One vector is turned by the same rotation once a step. Each row is the vector after some number of steps, and that number follows the row.
The counts run from 0 to 623.
[ 30  -6  -2   0 -16   8  35  -4  -8 -33  49  17 -19 -12  -6 -11  11   0
 -37 -32 -26  -2 -48  22  -2   4  10 -44  -9  21  27  21  -5 -28 -19  14
  36   7   7  22  26  10   3  -5 -16  18   3 -11 -12  33 -26   6 -28 -23
  -1 -11  -5  -3 -24  -9 -30]
164
[-11  33  13  -2 -25  50  30 -21 -42 -18 -11 -37   3 -18 -14 -49 -20  -6
  -9   4  -6  10 -20  12  10 -13 -22  25 -21   9 -17   6 -21   6  13   3
 -19   7  11  16  20  26  25  35  10  -4 -12   5   9  13 -11  10   9  -9
  -1 -28  12  15  28   5  10]
460
[  2   4  -8  -3   1  32   4 -45  22  42 -29   7 -15  18 -13 -14  -3 -30
 -14  13  34  12  10  31  11  -1  -1  22 -15  -4   9  40   0 -16   6 -12
 -20  34  55  32 -10 -19  23  28  30 -56   5  -4 -10   7 -14 -10  23 -25
   7  16   9  -5  14  -5 -14]
44
[ 35 -13   7  25   1 -11 -15 -18  -2  37  -2  11 -11   3  20   4 -13 -15
 -29  20  65 -12  15  19 -27  -3   7 -26  38 -11  13   8 -11 -16  14  -2
   0  -7  15  27  16 -32  -3   1   0 -29 -16  -1 -13  11 -34 -28 -11   5
 -22  12   1 -27  11  -3 -11]
361
[ 18 -35   0   6 -31  15   8 -14   6 -16  -3 -13   9  16 -26   8 -35  12
 -31  -6 -16  -5  12  29  21  -5  17 -31  42  21  15  40  31 -29   0  -1
   2 -10   1  28  -2 -20   9  23 -10  -3  -6  -6  11  -1 -13   1   2   0
   3  10   9 -35 -18  16 -49]
367
[ 21  -4  -3 -15  -4  10  24  24 -12 -32 -10  20 -24  12 -27 -23  15  37
  21 -32 -13  -4  22   2  -3  -9 -20  30  10 -16  11  28   4  24  12 -35
 -33  -1  13  17  -6   2  37  46  25   1  -2  -9  31   9  21 -18   4   0
   9 -17  -6   3  37   5   1]
520
[ 29  25   5 -16 -18   0  30   2 -15  13  -6  21 -39  19   0 -24  29 -39
   5   2  22  24 -10  15 -30 -20  -4 -39  -8  24  -6   3 -20 -28  11   1
   6  16  31  18  25   8   2 -34   6 -17  -1   1 -24  16   6 -21 -23  -9
 -14 -25 -19  41   9 -29 -20]
306
[ -2 -12  16  25 -21  43   8 -23 -16 -25  15 -17 -25  -8  11 -16 -21  -2
  -6 -21 -21  -7 -13  -9  -9  16   7 -24 -20 -22   3 -25  -6 -18 -19  38
   9 -35 -14 -24   9  -3 -11 -20 -31  43   3  11   1   9 -39  33  21  26
  18 -17  24 -13 -40 -21   6]
146
[  0   7  -3 -29  18   8  19  28  23 -21  -7 -27 -19  30 -29 -34  -2 -24
  45  10  -9  -4  25  -9  21  -8   6  12 -14   6  36  -8  -3  -8  25  14
  39 -16 -23  -6   7   8   2 -26  29   0 -15 -10   6 -11 -26 -19  32  -1
  26  -6  14   4  -4 -29 -20]
443
[ 17   0   0   0  -9  29  47   2  -3 -27 -17 -35  -5   7 -24 -32  -5  -7
  13  12 -27  45  29 -14  40  -2   7  10 -32   6  21  -1  -4 -15   5 -23
  -1   5  34  44 -14  21   0   5   4 -16  -5 -15   4   4  26 -34 -27   0
   0 -28  -8  51 -24   8   3]
572
[  0  -8  -6  -6 -10   3 -10 -16 -32   8   7 -18  -3 -27   2   1 -53   3
  10 -14  25   7  17  21  -1   3   2  15 -18  10  20 -12 -18  10 -27  19
   4 -33   6  -6 -14   7  15  15  43  -4 -39  -8  43   8 -50 -15   3   5
  16  18  16 -27   9   6  19]
406
[ -5  17  36  -7   0  38  28  33  -6 -31  10 -18 -33   2  -4 -55 -12 -14
  12 -15 -34   2   9  -3  -3  -5   3  -3 -18  -6   3 -33  -2  -4   7  39
  29 -23 -31   5  27  11  -4 -15  -9   6   7   6  -2 -25 -14  14   2  15
   8 -35  35  24 -14 -32 -27]
1
[ 29 -17  32  24 -19  -3 -35 -11 -17 -35  36 -16  15  -2  23  15 -40  18
 -44 -16  -1  -6  10  12 -11   6  21 -21  30 -13  -2  28  -6 -16  -9  -8
   2   6   9  17  20 -23  -7  15 -46  15 -27  -3  22 -13 -20   2 -24  36
   9  10  19 -43  -7  13 -26]
218
[  3  12  -4  29  20  -6  16 -24   9  -6  -9  -6  15  27  -2  -1 -32 -38
 -41  12  26  24 -22  21  21 -14 -16   7  11  24 -23  -3 -19 -30  15  22
  38   9 -13  34  36  -3   8 -10 -25  -7   3  11 -24 -13 -22  -6   1   8
  14  14  17   9 -22   7 -37]
622
[ 39 -31   8 -17  19 -15   4 -55  30 -23 -20   4  -6   0 -21  -6 -19  11
   3 -13  13  -6 -10  10 -24  28 -34 -25  14   7  13  36  -7   5  23  12
 -10  20  46 -10   1 -16  25 -10  13   7  -4 -26  11  13 -17 -18  12 -30
   2   0  11  -5  -3  -3  -4]
483
[ 27 -12  38 -19 -16   3 -24   0 -37   7  -8   1 -19  11  12  -1   1  28
  15 -39   5  12  36  -2 -46   1  11 -14   4  -4  -8  -2 -28  10  28 -11
 -15 -10  52   8  15  15   9  -3 -12   0 -21  -5  21  13  10 -25  -6  25
  -2 -55  26  12  27 -17  21]
397
[  9  15  19  31  12  17  -4 -22  23 -15 -15 -19  11  16   1  -6 -18 -44
 -26   9  16  17 -14  15  14  -2   7  18 -20   7 -19   9  -8 -39  -3  31
   0  21   7  44  23 -24  11  -5 -43 -30  12   7  -9 -29  14  23   3  14
  17  13  22  15 -23   5 -42]
38
[ 13 -28 -15   4 -11  -3  17  -4  -1 -13  -4  13 -16   8  24 -17   4   5
  31 -41  27 -25  19   0 -29 -16 -30   1   2  -6  30 -12 -14  17 -16  -2
 -34 -34  20  -7 -43 -20  19 -12  39  41 -16 -45   9  30 -21 -10  -2  11
  26 -13   7   4  12 -19  24]
411
[ 40 -33  22  -9  -9  35 -13 -15  44 -19  -3  -8 -17  29 -30  -4  -5 -30
  -3   4  -5 -11  28  24   6  28  12 -17  -3  -2  38  34  15 -43  10   3
   9   7  12  20 -10 -27  21   0  12 -23  -5 -34  18  -5  -8  29  14 -20
   9  -2  16 -11 -25 -22 -36]
41
[ 22  21  16 -27  14 -29 -10  14 -32  -7  38  20 -31  27  15 -36   9   4
   2 -13  23  11 -24  13 -23  10 -47  12  13 -16 -21   0 -36   0  38   1
   7  31   8  21  39  10   9  -3   1  -2 -19  10  21   3  -3 -27 -26  16
  -6 -13  24  10  40 -16  17]
13
[ 37  12   7   7  14  -3  12  14  11 -41   7   3 -19 -11  18 -38   4  12
  19  -7 -19 -21  18  -3 -27  12  -1  20  -1 -45  22   8  -8   4   1 -23
 -63 -14  -3  13 -25 -35  11  10   0   6   4 -31  18 -13 -20  26 -15  14
  -4 -10   0  -4 -23 -16  19]
209
[-15  14  44 -11  -9  27  28   0 -40 -33  27 -39 -12  -7 -10 -17 -15  -9
 -27  21 -32  12 -20  15  13  17  12 -14 -18  -9   1  -2   5  -9  -9  17
  11 -13 -22 -14  31   9 -14  14  15   1 -45  12   4   3 -46   5 -22  -1
  -9  28   9 -13 -11   7 -10]
458
[ 26 -24   8  20 -28   4 -41 -21 -19   3  14  14 -10  21  31  41  10   0
 -19 -28  21  10  23  -9 -14   5   4 -14  37 -21  -5   4  19   0  11  -2
  -2   1  63  -2   6 -14 -14  17 -43   3 -22   7   7  14 -18 -12  -4  10
  -7  17  43 -47   4  13  -6]
543
[ 16  -3   6  -5 -21  -1  16 -30  -4  24 -39  66 -24  -4 -27  -3   2   1
 -10  -8  15  11  12  32 -42   1  21 -44  -6 -10   8  38   8   0   0 -12
  -3   2  40  -2   8 -17   9  10  25 -17   6 -17 -32  24 -15 -16  -5 -25
  -5  -4 -24   3  -7  -6  -4]
48
[ 20 -22  20  11  -8  16   9  -7 -23 -15 -12 -23   7 -40 -13   7 -53  22
   3 -31 -11  16  13  21   1  -4   6  -2 -23   2  -1 -13  -5  -2 -40  16
  14 -55  19 -13  -9   9  25  12  29  27 -39 -10  10 -18 -31 -28  16  12
  25  -3  23 -11  -9  -9   8]
405
[  2 -11  29  19  38 -11  -3 -28   6 -28  17  -5  18 -20  -7  -3 -59 -19
 -15  13  -5   1 -37  26   8  15  -7 -20 -21  -5   6  17 -29 -31 -14  21
  15   0  -4   3  17   3   8  -7 -21  10  -8 -23   9 -14 -48  12 -10   3
  24  24   9 -23 -37  -6 -14]
477
[ 36  -4 -12   0 -39   8   8  12 -12  10  13  17  -4  29  31  -7  72 -19
  -5 -19  30   1  28  -7 -27 -19  17  10  15  -8  24   3   7 -18  -7 -11
   6  11  55  55  -2   3  -7  12   0  -2  -4 -22  -3  16   1 -14 -23   7
 -17 -24   5   4  10  12 -12]
104
[-15  -1  -8   6 -45  32  18  -9 -76  17 -19 -15  -7   3 -15  -6 -33  -4
  -2   1  -7  16  24  13  16 -13  28   1   0   6   9  -4  -3   8  -5  -1
  20 -47  -9  -2   5   8  -4  20  25  -9 -38  14  17  27 -51 -10  14  10
   8   1  -4 -22  20   5 -15]
257
[-12  19   8  32   5  22  22 -17 -33 -28  14 -22   4 -18  -1 -18 -43   1
  -5   8 -17  -9   6  33 -10  -6   1  16 -28 -31   8  16  -7   8 -40   1
 -50 -30 -35  -4   1 -21   3  26  10  11  -9 -13  17  -9 -43  49   2  -5
   9  37  -3 -27 -25  13  -2]
205
[  8  17  30  -7  -3  26  12   4 -28 -47  -1   2   7  28 -13 -13 -43  15
  -2 -13 -33  52  25  46   9  -9  25   8 -12  19 -26   7  -7 -23   5 -14
   1   0  -3  37  28   2  18  18 -13 -19  14  13  13 -30  30  -1 -24  17
   9 -18   0  35   5   6 -41]
513
[  9 -14 -16  23 -37  43   6 -55 -21  -1 -28  -8  20 -17  -5  21 -29  -9
 -16 -22  22  26   3  22  12 -22  11   7 -13  35 -12   6  -3  -7 -45  26
   6 -21  46   7 -19 -15   8  22   2  12  -6   5  -7   5 -16  -2  20   8
  31   5  23  -6  17  14 -17]
550
[-19  36 -23   3  -9  -7  31  -8 -55  -5 -36  21 -20  18  17 -28 -13 -12
  24   7  28  25  17  -2   8 -36 -32  46  -6 -20 -18  -2 -11  22   1 -17
 -40 -23   2  -7 -18 -15  15 -12   7  10   0  14  11   7 -12 -13  -3  26
  20  -7  -9  31  -7   0  36]
265
[ -7  16  16 -14 -28  10  -8   1 -47  20 -28   7 -11  10   8   3  10  -6
  -6  -7  17  30  32   7 -16 -22  26  -1   6  18 -37 -18   1  -5  29   2
  18  -7  33   6  34  19   1  12  -4 -27 -32  42  -9  -1   5 -50 -21  25
 -16  -1  14   1  32  22   0]
252
[ -4   9   5  17  -4  21  40 -34 -19  -3   6 -25  -5 -36  -3 -15 -19 -14
 -30   5  16  29 -30   3  22  23 -11  22 -34 -16  11   0   2   4 -43  13
 -11  -5  20  -9   4  12  -7  33  15  -2 -16   2 -10  14 -39 -11 -10 -19
  11  33  41  -8 -17   8  24]
608
[ -3 -10   2   8   3   0  28   2 -11 -45  -1 -12 -17  30  11  -7 -13  22
  21 -11 -15   8  49  -1  23   3 -19  10  18 -39   1  -6  35  26  -9   1
 -28 -40 -16 -26 -21 -20  -7   6  30  36 -25  12  12  -4 -45 -12  16  23
  27  23  16 -15 -16  -6   6]
263
[ 19  30  17 -26 -15  19   5  13 -15 -26  -3  44 -30  37   6 -16  30  23
  15 -33 -24  20   4  11 -27  11   7   8  10 -28 -11  29   8  22  28  -3
 -25  23  15 -15  33   0   4  25  -7 -21  -9  17 -17 -10   9  -1  -3  -1
   4   0  13   7  26  -9 -14]
195
[ 25   2 -12   7 -26   2  11  28  -3 -20  -4 -18  13  32   1 -10  26 -42
   1  -9  20  -4  11  -8 -14 -53   8  -9  16  41  -4  -6  13 -27  20  -7
  27 -25  -3  49  22  -2  10 -36 -11   5  -7  -2 -12   5  11  -1 -15  27
  -8 -37  11  13  22  -1 -33]
565
[ 29  34  10  28   5 -29 -13 -24 -19  -3   5  28  -7 -14  38  29 -24 -15
 -17 -14  23   2 -16  -2 -36 -21  30 -28   3  -1 -20 -17 -22  -2 -33   0
   4 -45  11 -36  -4 -22  -2 -21 -10  15 -31   6 -20  -4 -35  -7   1  13
  39  32  10 -32 -17  13   0]
88
[ 15  45 -22  44   2 -23  15  -1  14  -5 -37  49   9  17  14  13   9 -14
  -9 -25  28  22   1   0 -34 -31  14  14  13  19 -33   4 -12  12 -13 -12
  18 -17  24  -3   2 -12  -3  -8 -39   5  -1   7 -24 -15  14 -24   4  12
  24  22   6  -6   6   7 -24]
233
